In the rows, 128 means zero.
The rows of R fall into a few groups, and each row is roughly a mix of its group's hidden directions.
R:
[[ 94 121 106 123  84  83 144 101 126 118]
 [168 126 134 175 110 130 100 158 137  99]
 [128 144 133 161 134 109  90  81 137 164]
 [131 122 103  75 129 105 174 120 102 130]
 [ 82 102 116 153 143 131  98 120 155 164]
 [ 88 107 120 108 138  92 140 136 164 165]
 [129 157 174 130 142 130  96  89 121 160]
 [ 86 167 122  93 107 109 130 101 114 151]
 [158 149 106 154 115 147 141 144 173 165]
 [116 111 113 140 151 193 143 154 121 147]
 [149  91 135 105 131 106 120  98 171  95]
 [164 156  94 110 152 135  94 102 146 151]
 [114 187 124  87 132 128  96 136 125 146]
 [ 74 118 110 128 154  96 156 130 101 143]
 [179 127 102 100  91 116 146 112 146 145]
 [105 123 124 173  70 103 134 114 123 127]
 [108 142  97 151 162  99 104 145  90 109]
 [141  96 121  76 123 110 144 120 171 148]
 [138 109 133  73 108 115  97  91 146 137]
 [162 118  83 129 148 130  76 112 118 129]
 [126 158  86 102 156 100 143 104 142 158]
 [159 156 168 133  91 152 151 153 146 128]
 [134 110 125 154 195 118 102 125 107 130]
 [144  90 118 147 143 150  95 152 149 169]
 [140 133 176 138  94 127  76 126 145 124]
 [151  99 141 125  94 146 165 101 166 140]
 [182 121 157 144 131 161 113  98 109 117]
 [129 117 127 125 151 153 181 155  86 142]
 [190 130 103 155 131 144 136 113 156 111]
 [104 150 101 137 128 144 142 188 121 100]
 [ 90 162  97 121 105  95 117 137  99 106]
 [ 95 158 153 111  83 132 168 133 141 123]
 [124  76 132 128 153 114 151 145 167 158]
 [170 142 168 141 151 130 153  91 113 111]
 [ 96 140 141 102 154 133 155 123  72 142]
 [132 161 146 161 139 144 170 162 107 105]
 [100 157 149 138 147 103 138 105 182 137]
 [111 109 177 159 120 126 178 137 116 125]
 [105 151  95  98 144 150 139 103 166 100]
 [147  79 158 164 167 144 128 134 123 124]
 [101 105 104 127 161  94  93 100 146 148]
 [159 144  79 142 102 132 147  99 121  95]
 [179 127 151 159 136 138 124  91  95 137]
 [137 122 150 129 130 143 163 130  82 179]
 [134 155 150 114  90 129 171 115  87 139]
 [126 129 167 121 118 123  91  97  83 101]
 [106 170  68 130 134 127 124 118 100 122]
 [115 146 186 107 145 158 143 122 107 104]
 [ 84 140 137 106 100 103  87 116 112 154]
 [145 139 172 116 108  94  86 127  97 126]
 [122 145 183 139 162 116 132  91 120 151]
 [145 136 169 114 122 168 133 135 161 170]
 [ 90 157 114 145 125 101 106 153  84 112]
 [117 148 131 111 175 100  89  91 129 137]
 [156 153 119 107 160 133 185 132 118 107]
 [119 100 156  96 142 132 105 109 108  77]
 [113 154 121  88 130 125 180  91 140 126]
 [148 122 131 111 123  74 130 101 171 150]
 [137 150 139  76 130 131 141  99 138 175]
 [ 75 134 129 156  97  91 125 115 150 141]
 [198 138 120 118  97 136 140 143 126 115]
 [163 105 127 131 154 151 156 126 139  75]
 [114 144 115 173  88 131 107 158 152 152]
 [113 113 107 118 198 104 125 128 144 141]
 [187 154 144 158 119 142 140 155 139 140]
 [ 91 143 119 129 136 140 138  69 164 125]
 [143  89 143 138 165 135  99 154  93 151]
 [ 99 156  96 150 142  80 148 128 123 101]
 [ 91 131 109 111  87  79 141 122 136 147]
 [131  88 112  96 113 109 160 112 172 136]
 [ 83 130 124 134 134 114 137 136 151 189]
 [155 159  91 150 122 154 156 139 132  88]
 [103 142 165 161 116 174 128 143 157 140]
 [181 138 114 122 156 148 172 120 145 114]
 [ 79 108 152 143 141 155  93 117 146 153]
 [133 115 190 163 125 135 148 116  99 130]
 [112  83  95 153 147 108 156 151 134 103]
 [114 118 137  85  67 113 141 118 132 110]
 [177 125  86 103 136 139 170 133 125 129]
 [148 108 164 128 125 127  98 133 103  72]
 [126 118 123 100 167 136 137 118 183 161]
 [139 118 174 118 164 129 147 120  79 114]
 [128 132 131 117 147 165 187 148  96 125]
 [190 119 107 124 127 126 147 151  90 120]
 [162 165  88 114 148 116 140 110 135 166]
 [101 129 131 156  61 132 139 142 144 143]
 [163 107  85 117 132 141  98 142 120  86]
 [116 111  68 125 148 163 104 123 146 141]
 [100 123 138 122  68 138 148 162 120 106]
 [165 142 126 126 179 132 113  95 126 164]
 [171 101 118  82 104 119 106 110 141 149]
 [180 140 112 113 112 146 100 111  96 101]
 [ 68 137 112 118 127  81 140 121 129 145]
 [138 137 138 136  87 186 130 142 111  98]
 [162 134 108 140 179 170 142 126 150 124]
 [131 143  90 155 178 117 107 131 100 107]
 [131 141 199 123 150 153 115 122 144 133]
 [143 134 134 139 151 156 171 139  98  81]
 [152 117 156 123 102 176 159 138 161 136]
 [ 78 119 117 133 120 108 155 144 129 179]
 [126  93  94 117 164 144 162 111 161 118]
 [178 104 102  97 131  95 104 112 118 130]
 [193 148 138 111 129 141 120 120 129  89]
 [107 132 153 158 139 104 167 104 123 173]
 [118 107 162 104 119  73 106 109 136 151]
 [162 148  84 138  87 129 162 117 144 128]
 [183 158 102 140 119 126 110 107  94 119]
 [123 121  98  97  93  84 154 130  97 125]
 [169  89 127 122 106 144  99 136 139 171]
 [105 133 158 126  85  95  83 115 126 114]
 [152 152 127 116 144 173 154 126  99  86]
 [ 90  98  83 108 155 141 141 103 142 117]
 [ 84 124  97 144 114 102 115 138 178 132]
 [117  87 123  87 132 145 151 126 118 177]
 [132 103 123 130 133 183  90 140 118  91]
 [137 115 179 149 102 167 125 162 132 118]
 [152 173 133 157 103 147 116 160 117 160]
 [124 149 162 130  97 143  78 120 148  97]
 [104 113 151  78  86 112 129 118  99 133]
 [146 163 103 137 105 145 123 122 132  68]
 [142 145 130 192  96 140 147 123 117 151]
 [ 83 132 157 142 148  91 167 115 145 133]
 [181 145 141  94 139 113 156  99 150 127]
 [105  86 158 116 136 136 141  85 163 123]
 [163 164 113 142 101 144 131 105 162 161]
 [161  78 135  86 121  99 131 147 131 135]
 [ 97 132 168 158  80 126 140 150 138 112]
 [164 181  94 140 103 125 127 122 154 124]
 [154  83 122 125 125  93 120 104  97  93]
 [141 140 111 176 122 136 157 130 154 175]
 [172 125 103 116 111 159  82 133 109 112]
 [123 101 165 147 162 141 165 154 156 118]
 [175 114 136 142 164 159 104 135  98 111]
 [174 102  85 141 152 108 123 141 102 137]
 [167 129 133 153  74 117 115 158 141 146]
 [ 75 139 120  96 138  90 110 101 137 136]
 [102  86 139  91 150 122 122 114  93 158]
 [139 127  95 120 129 143  59 133 150 126]
 [152 149 146 122 141 180 124  83 152 126]
 [144  97  95 132 175 165 132 132 118 101]
 [151 114  64 139 162 113 146 133 126 138]
 [172 128  91 177 116 136 155 136 122 125]
 [181 142 101 129 103 120 136 170 115 150]
 [161 132  90 105 113 121 122 113  77 103]
 [ 95 174 108 116 166 115  93 133 115 131]
 [146 155 139 152  98 119 122 150 151 183]
 [ 73 102 111 109 152 139 127 116  96 107]
 [101 155 114  89 121 150 168  99 147 144]]

Which three rows in each list fit none of the groups? Every other row fits one group, some only roughly. Give them in the order they come.
  Z370: [119  83 158 127 144 114 139  96  83 118]
  Z696: [175  78 116 136 148 110 137  97 134 119]
  Z896: [171 177 139 140 126 147  97 140 141 102]
  Z95: [147  99 149 127 131 142 193 104 138 137]
  Z99: [101 180  80 125 152 140 133 138 143 136]
  Z585: [111 106  90 132 111 127 143 140 120 190]
  Z235: [ 94 126 153 164 134  89 143  94 126 155]
  Z83: [ 94 108 173 121 118  84 116 134  98 119]
  Z631: [113 100 128 161 142 114 183 141 159 119]
  Z283: [ 82 170  96 147 156 139 119 137 127 107]
  Z521: [121 170  95 121 136 130 129  87 169 147]
  Z732: [135 107 139 138 143 169 131 154 152 182]
  Z322: [132 158 173 169 126 118 109 144 103 100]
  Z286: [158 152 104 105  67 135 146 120 132 127]
  Z506: [115  94 175 125 166 148 141 162 118 122]
 => Z370; Z896; Z95
  Z526: [117 158 103 124 111 105 127  83 149 170]
  Z663: [ 94 128 165 130 112 137 148  83 160 150]
  Z608: [170 132 131 101  87 173 129 121 147 120]
  Z44: [ 93  93 110 114 127  91 104 109 109 161]
  Z799: [ 99 117 142 158 191 141 112 127 110 123]
  Z829: [102 124 100  75 124 107 137  99 125 161]
  Z410: [111 166 157 131 101 106 154 135  83 111]
  Z163: [107 110 176 123 125 126  92  85 143 110]
  Z554: [123 114 159 110 183 160 107 152 127 114]
  Z375: [ 72 147 113 152 118 101 123  96 116 109]
  Z882: [134  88 109 122 104 106 108 165 114 169]
  Z780: [109 115 142 159 180 155 109 111 127  97]
 => Z829; Z163; Z882
  Z373: [169 161 164 131 111 139 124  87 107 113]
  Z594: [122  80 139 111 131  83  93 117 152 137]
  Z556: [ 94 146 116 142 172 157 147 125 105  92]
  Z765: [155 131 144  82 100  96 158 128 130 159]
  Z579: [108  80  77 111 134 135 110 142 152 133]
  Z313: [115 101 125 118 142  85 125 134  67 131]
  Z676: [113 100  92 103  91 105 113 144 166 124]
  Z647: [162 128 138 112 145 163 132  68 115 134]
  Z108: [151 191  95 135 124 112 128 121  98 129]
  Z821: [131 147 114 114 122  66  91 107 112 136]
 => Z579; Z676; Z647
  Z223: [ 93 167 141  87 152 110 140 119 155 108]
  Z70: [128 122  96 128 173 100 164 126 167 117]
  Z487: [117 112  85 100 151 162 115 153 154 104]
  Z880: [179 118 153 135 141 105 118 129 111  80]
  Z958: [153 115 124  84 139 162 160 124  86 129]
  Z984: [ 91 100 136 121 114  99 107 135 180 111]
  Z670: [131 134 142 122 197 105 153 112 129 108]
  Z242: [ 92  99 120 108 142 114 124 128 114  68]
  Z548: [154 121  96 134 150 105 117  83  97  98]
  Z671: [172 113 149 142 129 164 111 126 105 172]
  Z441: [105  97  99 109 120 128  81 102 159 115]
  Z950: [105 181 125 132 126 119 172  93 114 134]
  Z542: [129  91 178 152 147 122 158 155 114 133]
  Z555: [141 130 149  57 134 137 102 110 135 129]
 => Z487; Z984; Z950
  Z229: [136 104 163  78 138 154 138 120 166 129]
  Z599: [162 122  90 135 161 129 167 124 159 152]
  Z683: [ 72 150 135 110 155 127 133  89 135 150]
  Z935: [155  97 168 135  92 138 124 142 158 159]
  Z86: [156  97 160  86 111 162 131 118 147 109]
  Z544: [115 119 102 106 147 179 119  92 124  97]
  Z328: [ 93 106 170 142 125 147 175 122 121 149]
  Z893: [123 152 165 104 160 119 175 116 142 151]
  Z426: [124 131 109 184 155  98 120 151 100 141]
  Z24: [ 93  85 136 108  95  93 139 138 127 101]
 => Z683; Z935; Z328
  Z690: [102 127 166 109 118 116  69 120 142 145]
  Z750: [122  82 172 110 118  91 111 109 138 115]
  Z408: [112 164  80 114 152 115 117  88 136 114]
  Z471: [ 91  89 137 143 118 145 153 139 144  81]
  Z156: [143 151 116  86 146 106 127 104  85  99]
  Z366: [163 141 164 108 116 130 179 152 135 143]
  Z32: [101 120  88 123 104 115 111 152 148  80]
  Z612: [115  72 107 108 163 119 164 131 123 124]
  Z879: [120  78 131 168 120 102 141 152 100 109]
  Z217: [124 141 153 117  84 170 131  95 135  97]
  Z75: [110 115 170 115 111 102  81 145 140 155]
  Z482: [124  98 149 144 136 133 150 105 171 175]
  Z996: [134 157 140 152 145 184 136 132 163 105]
  Z577: [119 156 161  86  86 116 107 123 120 154]
 => Z690; Z612; Z75
  Z786: [ 98 100 132 149 152 129 180 150 128 157]
  Z864: [127 130 116 130 106 166 148 133 121  63]
  Z67: [104 102 115 133 104  80  83 125 108 134]
  Z675: [126 139  99 150 183 142  83 119 132 129]
  Z687: [103 137 159 153  81 119 138 103 139 165]
  Z230: [158 170 138  97 120 122  87 115 107 154]
  Z459: [136 142 172 126 141 177 159 109 140 105]
  Z403: [ 70 135 161 100 125 153 157 119 124 133]
  Z669: [182 126 135 116 117 100 118  79 127 111]
  Z868: [117  97 152 162  98 120  88 119 101 103]
  Z239: [151 168 124 130 139 106 129 125 115 190]
 => Z675; Z459; Z669
  Z520: [106 151  89  76 105 106 124 129 114 109]
  Z626: [115 142  82 129 171 118 152 119  98 155]
  Z10: [ 82 128 110 120 159 135  78 134 155 126]
  Z848: [139  83 127 115  91 101 130 123 174 144]
  Z640: [153 106 104 111  84 111  83 108 130 115]
  Z642: [169 146 154 118 142 148 151 101  87 148]
  Z618: [114 129 113 162 165 124 161 163  90 136]
  Z766: [ 64 110 143 146 137 157 108 138 143 114]
  Z603: [166 137  97 140 157 114  94  85 132 121]
  Z347: [111 113 114 115  91  71 100 125 106 130]
  Z424: [147 185 109 128 110  99 101 122 101 138]
 => Z10; Z848; Z766
  Z133: [ 92 116  99 139 116 114 101 136 116 184]
  Z907: [122  80 128 124  77 131 143 165 142 124]
  Z30: [108 133 128  59 108 129 123 111 133 156]
  Z279: [137 148 106  80 135  88 102  98 132 146]
  Z343: [140 129 149 159 168 114  89 134  89 146]
  Z320: [194 114 169 124 126 123 113 126 143 118]
  Z758: [ 77  99 145 149  98 119 126 125 155  98]
  Z965: [139  75 155 113 124 142 111 115 176 132]
  Z978: [182 125 117 133 116 139 166 114  91 148]
  Z733: [145 114 169 127  88 107 132 124  93  92]
 => Z907; Z30; Z733
  Z445: [139 123 121 150  85  94 117  94 160 155]
  Z718: [139 143 150 138 164 109 116 134  78  88]
  Z273: [167  85 155 121 140 160 127 133 151  98]
  Z428: [170 133 142 143  96 131 114  77 154 119]
  Z102: [121 103  88 159 160 159 138 145 133 162]
  Z420: [102 124 126 138 178 124  87  95 155 132]
  Z193: [159 119 120 129 150 106 110 125  96  70]
  Z968: [124 139 101 150 180 125 146 115 129 175]
  Z191: [ 86 167  99 131 149  97 106 106 109 130]
  Z747: [167 113 114 117 139 138 134  66 146 113]
  Z951: [128 107 143  84 158 153 133 136 178 135]
  Z394: [141 137 103 143 155 127 151 124 189 153]
  Z42: [ 87 130 118 140 132  84 131 108 106 173]
 => Z445; Z428; Z968
  Z109: [119  71 158 109 111 141 148 117 148 100]
  Z572: [162  82 143 120  97 164 116 148 147 122]
  Z135: [140 183  93 106 126 110 138 107 114 156]
  Z740: [ 98 140 133 118  97 104 173 106 151  96]
  Z667: [126  79 171 119 117 160 113 138 153 109]
  Z722: [114 123 138 106 161 173 122 107 144  82]
  Z145: [105 168 133 173 128 142 128 158 118 165]
  Z774: [121 150 146 141 133 172 116 121 186 117]
  Z899: [168  78 136 110 121 167 119 135 152 136]
  Z573: [ 84 159 124 149 127 124  73 140 115 119]
 => Z572; Z899; Z573
  Z851: [123 116 127 126 147 101 192 122 101 153]
  Z432: [ 99  66 123 135 135 128  85 130 138 137]
  Z846: [107  72 168 140 126 114 149 133 157 130]
  Z735: [120  78 119 143 153 169 159 140 137 108]
  Z241: [169 138 140 122  67 103 117 143 123 117]
  Z575: [115  96 171 144 106  88 116 127  92 128]
  Z446: [117  90 145 120 120 103 178 153 105 150]
  Z627: [171 146 140 173 144 151 163 119 125 108]
  Z7: [133 130  70 116 161 157 159 110 135 133]
  Z623: [146 102 138 101 150 152 145 161 175 146]
  Z802: [127 120 166 135 106 121  74 150  92 123]
  Z998: [157 115 163  82 125 132 122 112 151 169]
  Z259: [150 137 100 121 109 169 133 149  76 115]
 => Z446; Z627; Z259
  Z334: [173 164 103 138 131 156 115 155 161 136]
  Z803: [ 93 128 119 146 175 161 136 157 136  99]
  Z641: [106 157 152 171 162 161 120 131 130 100]
  Z310: [119 143 154 105 192 107 143 113 122 145]
  Z646: [163 130 115 138 150  89  96 112 113 169]
  Z611: [114 173 149 117 109 101 125 102 160  93]
  Z543: [155  93 144 146  78 112 125 143 162 118]
  Z725: [139 107 196 124 113 126 111 147 102 130]
  Z887: [178 126 172 116 146 121 142  99 136 155]
  Z78: [139 195 118 126 133 131  97 111 111 151]
 => Z334; Z543; Z887
